(in the rows, 128 means zero)
Each path below is one point turned by a fixed rotation once a step. After each direction that follows a path, write how fast that rotation turns it, in deg/step (0 if it stays still).
Each turn is a multiple of 5 degrees from 10 to 175, or 0.
Each row of a path follows its step; steps can be skipped.
Rotation 1:
step 1: [121 126 124 134 137 126 119 131 123 129 133 124 132 131 130 129 127 119
 137 124 122 124 120 124 126 132 130 129 127 131 137 126 124 128 124 135
 131 130 136 122 131 135 133 122 124 135 128 124 119 129 133 118 119]
step 2: [139 125 133 131 128 123 129 131 135 127 128 124 133 139 132 135 122 129
 129 125 124 126 129 130 131 130 131 132 129 134 142 123 116 133 127 129
 130 124 129 123 127 129 134 131 138 141 134 131 128 131 130 126 122]
step 4: [130 126 126 131 126 121 129 129 134 124 128 122 128 124 134 133 130 132
 137 138 131 128 130 126 124 134 125 130 126 125 132 122 129 137 137 134
 132 132 137 117 129 134 129 130 133 128 114 136 120 122 130 127 122]
step 7: [124 128 133 128 128 125 135 129 120 126 119 134 125 127 129 139 138 136
 131 128 125 131 129 134 126 131 131 126 129 134 118 133 133 124 134 129
 141 133 125 116 131 130 135 131 136 129 126 126 124 128 134 131 120]
step 14: [140 116 132 129 123 121 118 136 134 131 131 126 128 126 135 128 132 132
 120 137 131 126 117 126 120 130 132 130 122 131 134 131 124 124 130 127
 127 135 128 124 130 127 132 127 125 139 126 134 127 124 129 130 125]
step 15: [131 130 123 122 131 122 123 125 132 130 122 127 128 121 135 133 127 136
 132 138 122 127 128 138 128 136 132 131 126 120 134 135 126 128 128 132
 131 134 126 123 124 140 129 126 132 131 121 139 123 120 125 127 124]
step 16: [139 130 132 135 136 118 133 140 126 121 130 130 124 126 126 132 127 133
 139 133 126 128 128 133 132 128 133 132 120 129 127 130 128 119 130 127
 131 131 128 126 124 133 121 137 122 135 118 128 121 124 129 123 128]
step 18: [123 122 128 123 136 122 123 137 130 129 124 132 118 129 126 132 135 130
 130 127 126 117 125 139 126 132 130 128 132 133 115 136 134 121 128 136
 132 125 131 118 128 131 127 126 135 131 128 131 121 130 132 132 129]
step 24: [133 119 125 131 129 127 125 133 118 121 129 133 129 132 139 133 129 128
 134 129 129 132 118 128 127 127 131 137 117 128 136 134 125 131 130 125
 129 133 126 128 123 126 128 118 139 127 121 126 120 133 121 124 124]
step 25: [136 120 122 131 126 119 128 132 125 126 128 130 133 127 128 131 134 139
 119 139 131 129 128 130 121 131 131 136 122 127 132 124 124 133 137 119
 137 135 124 123 132 123 131 134 132 133 131 129 122 122 129 130 124]
Speeds:
[129 127 128 129 128 127 127 129 127 128 125 125 127 130 127 127 128 130
 128 131 125 131 128 130 127 126 129 128 128 127 125 127 129 128 132 128
 126 129 126 127 128 131 127 128 128 127 126 126 129 128 126 130 129] -> 35
[129 128 129 130 129 124 127 127 129 127 127 126 127 128 125 128 129 129
 127 128 130 127 130 127 128 127 128 128 127 126 128 126 126 129 130 129
 127 126 129 130 130 127 130 127 129 127 129 131 128 126 129 124 130] -> 170
[128 126 127 126 127 128 125 129 130 129 129 126 130 128 128 124 129 129
 132 127 131 126 125 127 126 128 126 128 129 129 127 127 131 127 127 129
 126 128 129 127 128 129 128 127 130 127 128 128 129 127 129 129 130] -> 80
[131 128 131 126 127 128 129 132 127 129 130 128 129 129 125 128 125 129
 130 129 127 129 128 125 129 129 128 126 130 127 128 129 126 130 129 125
 129 129 128 127 129 126 130 129 127 130 129 127 128 127 128 129 130] -> 125
